Each path below is one point turned by a fixed rotation once a step. After each direction that follows a path, write how fast that rotation turns it, in degrees per step (0 if it stays still).
Each turn is a multiple of 5 degrees from 10 to 175, or 0.
Each row of a path follows its step; steps can be skipped.
path 1
step 0: [ -6  12   8  -2  38   4 -25 -40   6  16  -6  14 -41 -21  12  40  -9 -12
  12  -6 -33 -20  -5   8 -40  10 -17  25  21 -17  21   9  20 -25  -2   7
  21 -14  -8  37 -10  -8  37   9   2]
step 1: [-17  35  25  14  37 -15  12  34  32 -10   0  10 -30  14   0  47  15 -15
 -10 -22   0  17 -11   2   8   3 -15  20 -19 -18  37  25   9  16  11 -10
  15 -18   0  11 -10 -22  26   9  43]
step 2: [  1  19  30  12   6   0  23  -1  -9  -9   0  18  -8  24  31 -18 -15 -45
 -14   3 -13 -12 -20  14  23  16  -5  40 -45  -6  12  29  26  30   6   4
  12 -20 -31 -25  20  -6  15  31 -18]
step 4: [-10 -20 -25  15  47 -21  -6  11 -12 -34  31  22 -15 -40  10  12  23   0
  -8   5  -2  -8   3  33 -28   8 -30  35 -21   6  24   5 -25 -19  -7   1
  40  -9  -7  12  10 -29   6 -11  12]
step 5: [  5  12   8  33  10 -15  16  -4  33 -23 -19  25  -3 -13  26  -4  -5 -28
  33  -8  12  10   9   0   0   8 -34  23 -56   7  44   5 -13   5  24  21
   5  -7 -23  37  -9  -4 -28 -18   6]
step 6: [ 11  12  41  30   8 -20   1 -12  28  24 -20  23  14  -4  10  -8 -23   2
  41  20   4 -37   1  17  -5  10 -43  14  -8 -11   4  -7   4  41   9  16
  53  -6  -7 -35 -10   2   0  10   0]
step 7: [-23  25  20   7  11 -18 -33  25 -26   2 -15   4 -30 -32  13  -9 -21  -3
   8  19 -36 -47 -20  26   2   7 -25  26   1  -9  14  -4 -24   0 -11  -4
   5   5   6 -28 -46 -18  18 -29   7]
step 8: [ -7   2  21   2  30   1 -17  -5  -6   7  16  30 -39   7  39 -12  12 -11
  11  13 -34  -7 -34 -36  -1  -8 -18  25 -17 -11  25  -6  -3 -45   2   5
  29 -16  12  45 -28 -22  11   3   3]
step 9: [ 18   7  11  17  -2  -6  30   5  43   6  -5  34 -50  32  -4   0  18 -12
  10  -4 -23 -15   5 -12  12 -27  -3  -8 -16 -11  56   1 -16  29   9 -12
  35 -12 -15   2  -1 -34  18  11  17]
step 10: [-10  -5  18  10  -2   7  24  18 -25 -18 -36   5 -16  -2  11 -10 -10 -22
 -32  12 -22 -47   7   8 -23  -3  12   9 -17 -26  21  23   8  41  17  13
  51 -33 -21 -25   5  -8   5  -9 -19]
step 11: [  7  -3  -9   7  22  13 -22 -31 -26   8 -16  -1 -47 -23 -10  17 -22 -20
  11   9 -18 -28 -17  38 -40  24   2  28   2 -23  38   3  12  -7  26  18
   2 -19 -18  29  -6   9  28  -3 -13]
Speeds:
[  4  -6   7   1  -8  -1  -9  -3   4  -3  -3   7  12  -8   1  -3   2   4
   6   8   5 -11   2   0  13   3  -6  -1  -6   4  -5  -6 -13 -10   3   0
   1   2  -2   0  -3  -7  -4  -4   9]	35
[ -1  13  -4 -11   3  -6  -8   8   0   7   9   5  -5   9  -2 -10  -2  -7
  -5   0  -1   1 -10  -3   5   9   6  -2  -8  -2  -6 -10 -10   0  -5  -1
   5   6  -2   0   4   1   2   6   0]	65
[  8   8  -1  -3   4   3   4   5   2   0   5  -9   1  -9 -10  -1 -11  -5
   9   4  10  -5   2   3 -10   2   2  -3   2   8   3  -4   1  -3   0   7
   8  -2  -5   6  10   3 -10 -12   1]	55
[ -6  -6  -5  -3   1   2   3   1   5  -4  -9   4  -1   2  -6 -11  -9   9
   3  13  -1   7  -6   0   0   2 -10   0  -2   4   2   4   3   7 -16  -3
   5   8   6   9  -6   1  -2  -2   0]	35
[ -3  -6   8  -2   9   1  -1   7  -4  -1   3   1  12   1   6  -3   5   5
  -5   4   6   4  -2  -8  -6  -3  -1   0  -1  -8 -13   1   9  -2   2   5
  19 -12   7   0   0   2  -4   4  -2]	170
[ -1   0   1  11   4   6  -6   6  -1   8   3 -13   7   2   1   0   0  -2
  -4   6  -6   1  13   3   5   5  -1 -10  -1   6   6   3  -7  -2  -8  -8
   1  -9  -6   7  -5   8  -2  10  -2]	0
[ -7   3   6  -6  -3   7  -5   8   9   2  -4  -4   3   3   6   1   6 -13
  11  -5  -4  -1   8   8  -8   5 -13  -3   1   0  -6  -5   8  -4   2  -1
   0  12   8   0  -2   1   5  -2  -1]	55
[  1   5   0   3 -12   1  -4   4  -9 -12   2   6   3  -3   1  -5 -16   6
  -5   1   0  -9   4   3  -7   2   0  -4   4  -2   4 -13  12   2   0  -2
  -1   1  -2  -7  -5   3   3  14   1]	95
path 2
step 0: [  2   6  14 -12 -29 -25  -9 -25  -8  -2  -5 -27   2 -28  11   8  -5 -15
 -19  21  19  11 -36   3 -31  23  -9  12 -19 -13  -3 -29  -5 -25 -19 -28
  -1  29  25  23   1  15  13   7  -7]
step 1: [ 46   5 -23  -1  -7 -22 -16   8   1   7  -6 -12   9 -24  13   7  13 -19
   6  -1 -38  -1  45  13  16 -23   0 -13 -22   7 -29  11  16 -10 -30   2
  -2  24  -2 -20   9   5 -21 -21   8]
step 3: [ -2  13  10  11  17 -25 -23   6   5  12  11 -14  -4  -1   6  -2 -36 -57
  13   3 -14  -5 -10   5  -1 -12 -10 -21  -3 -28  18  13  21 -10   0 -40
  -8   9   0  19  18  23  24 -25 -17]
step 4: [-26 -10 -31  15   1 -15 -17  28  15   1  -7 -40   6 -13 -21  18   7  18
   3  25 -11   4  29 -29  16  -4   8 -19  18   9   9  10  36  13 -12  16
 -18  11   7 -23   8 -32  -7  18  -3]
step 5: [ -7  13  19  19   3  -8  16  29  27 -36 -12  18  12  10 -20  17 -16 -22
  37 -16  11  24 -26  11 -11   8  23 -13  -4   0   1 -17   0  13  -2   9
  28   0 -19   5  17   6  13  22 -36]
step 6: [  0   3  30  14  -3  -6  -5   9  -4  25   5 -35   3 -22 -15  23 -37 -15
  -3   7 -23  -3   6 -41  15 -12  13  30  -3 -12 -13 -27  -2  14  35 -24
 -16 -19  15  10   2  -7 -19 -12 -11]
step 7: [ 34 -17  -4  -2  21   7 -15  35  13  -4  10  13  19 -14   1  11  14  24
  10  11  23  34  -3 -20  10  11  13  23   7 -12  16  13   8   7 -16  52
   7  -7   9 -20  34   0 -16 -16  -8]
step 8: [ -1  -2  11   0   8 -28   5  -1  40   4 -10  11 -16  -6   7 -25 -15  23
   9 -22 -19  48 -24 -12 -16 -13  14   9  -1  22   4 -20 -21 -11   8 -28
  23 -31  10   6 -32   8   2  -2 -17]
step 9: [ 29   1  47  -9  16   7  -6  22   2  -4  10 -17 -22 -14  16 -21 -17  13
   6   7   6 -15  18 -18  13  22 -20  29  12 -13 -14  -4  -8  -7 -31  -9
 -49  21  10   1  -6 -13   6 -18 -14]
step 10: [  9  14 -23 -32  19 -35 -17   4 -18  23  -2   3   8   7 -19  12  13  25
  -2 -25  11  53  -1   4 -10  17   2   1 -11  27  14   1 -27   1 -14   5
  -1  44   8 -16   1  -8 -10   4   5]
step 11: [ 11 -20   6   7   0 -15  40  17   2 -22   9  28 -13  12  30 -24 -32  -1
  11  14 -14  -1  14  10   1   3   9 -21 -21  36   0 -35   3 -18   6 -22
 -12  26   1  25 -10  13 -26 -12   1]
Speeds:
[  2   9   5   1  -6   2   2  -4 -11   1   4  11   9   4  -6  -1  -6 -10
  -6   1  -2   9   2  -2  16  -7   0  -2   3   4   8   0  -8   2   4  10
  -4   4   6   6   1  -1  -7  -6   2]	85
[  0   4  -2  -1   5 -10   6  -7  10  -6  -3   3   1   7  12  -3   1  -8
   0  -4   6  -3 -12  -9   3   4  -4  -5  -2  -8   0  -8   0  -6  13  -2
   5   4   4   7  -8   1  -8   5  -5]	130
[  3  -4   5  10   0   4  -8   4   3  -6   3  -4  13   5  -4   6  -7   8
 -11   2   4   0  -6  -5  -2  -9  -8   8   2  -2  -7  -4   0   9   2   6
  11 -11  -5  -1  -5   4  -3   3  -6]	40
[-13  -9   9   7   4  -4  12  -3   0   3   5   7  10  -7   2   1  -6  -1
  -5  -5  -3   8  -8   8  -7   2   9   0  -2   3  -2  -3   3  -5  -2  -1
  -6   0  -2   7  -6  12  10   3   2]	130
path 3
step 0: [  6  -8 -14 -42 -14 -19  -1 -12 -27  13 -10  -1  17 -18  -3  -2   5  23
 -41  38 -19  -1  24 -12  -9  14 -20 -27  -9   4 -16 -10   9   5  -7 -13
  -8  30 -11 -45 -23  19 -53 -10 -14]
step 2: [ -5  21  25 -70 -14 -11   0  12  19   3   4  13   5 -20   3  -3 -11   8
 -26 -11  28  -9 -17 -14  14 -16  -5 -16  25 -11  13  15 -10  -1  31 -34
 -12  -7  -7 -48  18  30 -13 -27   5]
step 3: [  3  33 -16  -5  -8   0  36  28  10 -24  13 -33 -14 -26 -13  25   0  -7
   1  18 -22   3 -19  20 -31  -3  -5  -8  17  23  -5  29  17  17  10 -60
   6  -5  -8  -2 -11 -12 -42  26   1]
step 4: [ 19  34  -9 -42  15   0 -17  -6  23   9 -11 -24   9 -22 -34  -6  15  -3
 -19   9  17  22   7 -35 -14 -21   7 -29  -5  -2  15 -21  -2  16 -16  -9
  31 -12   9 -12 -23  44 -11   9 -43]
step 5: [-20  17 -20  -8 -33  -5  -5  14 -15   0 -31  13  20 -11  -5  -9  19 -11
   6  42 -17  13   9  18  25  23  -8 -32   4 -31  -6  10  13  12  17 -37
  43  20 -23 -11  10  -4 -45 -13 -12]
step 6: [ 22  -6   7 -30 -21 -15  24 -19  43  -8  29  23  28   2 -11   3  11  -9
 -16  30  44   2   9  14  13  11  -4 -19  30  16   2  16   8  10   8   1
  -6 -15  19 -35 -14  -5 -20  16 -50]
step 7: [ 13  23   5 -26 -22   5  -7  28  11   0 -22  21  14  -6 -16  -6 -37  -8
   9 -10   1  13 -26  -8   4  -5 -11  12  33  19 -46  14  12  -9 -21 -55
  12  14 -26 -41  -6  28 -21   1   5]
step 8: [ 15  13 -14 -21 -11 -43  -1   6  16   9 -14 -25 -12   4 -11   0  34  -6
 -38 -11  -4 -12 -16   8 -19  26 -11 -40 -14  27  11  14   5  21  14 -38
  -9  -2  31 -25 -27  15 -32  26   8]
step 9: [-10  34  -7 -49 -13  39 -24 -21  17  -6   2  -7  -2  -2 -10  22  12 -12
 -18  43 -13   0  -3  -8  13 -30 -24 -38  22  -9 -15   5   7 -12 -19 -24
  31   9   0   6  13  24  -7  33   1]
step 10: [-27  33 -13 -29   8   6   6  25  37  -3 -23  -8  29  -5  17   3   0  -1
  -7  12  18  -9  26  10  10  16  -8   2 -18 -32  -4  30 -12  26  47 -28
   1   5   8 -27 -22  11 -30  -9 -37]
step 11: [ 10  22  20 -34 -23   6  27  13   6 -10  11   9  27 -20  -6  18   4 -28
   0  11  29  19  13   9  13   8 -10   5  23  29  14 -31  24  13 -17 -49
  32 -38   6 -10  15 -18 -25  25   2]
Speeds:
[ -5  -3  10  -1 -17  -6   6   1   0  -3  -2  15   5  -2   5   4  -6   0
   0 -10  -2   0  11   0  -4   2  -4   2  -3   7   3   0  -2   6   1   9
   2   4  -9   2   6   7  -2  10  -8]	70
[ -2   6   3   5   7  -3  -3   7   4   5  -2   4   7 -13  -5   4  -5   0
  12   1   2 -12   0   1   3   0  15  -2  -4  -8  -5  -1  -4   1  -8   0
  -2   6   2  -6  -7   8   9  11   0]	125
[  2  -2   0  -1  -2  -2   3  -5   0   0   2  -7   4   3  -1  -1   5  12
 -10  -7  13  -8   3 -12   7  -2   3  -3  -8   3   9   1   4   8   1  -4
  -9   5   1  -5  -6  -1  11  -5 -11]	170
[  1   3  -6  -1   0   5   5 -15  -5   3 -16   4  -9   3  -9   1   6   1
  -5   4 -12  -3  -2  -1  -4   0   4  -1  -6   2   8  -5   0   6  -5   7
   9   8   1  -1  -9   7  -2   2   6]	85
[  3   6   1   5   4   8  10   5  -3   1  -4  -2   2  -5  -9  -1  -3   4
   5   8   6  12  11   0   3   4   6  -1  -5  -9   9  -3   4   7   1  -1
   5 -12  -2  12   4  -1  -4  -3 -10]	55
[  5   5   5  -5   6  -6  -6  -3   5   2  -7  -2   0  -2   1   1  -4   3
   5  -1   1  -5   5  -9  -8  13   0  -6   4   3   6   5  -9  -7   9  15
  -6  -7   9  -1  -6   0 -10  -6  -4]	175
[  5   0   7   6  -2   4   5  12   4  -2  -1  -6  -1   6   5  -1  -3  11
   1   1   2   0   4  13  -6   0  -4 -14  -4  -1  -1  -8  -4   6   6   2
   5  11  -3  -7  -9  -9  -2  -3   8]	145
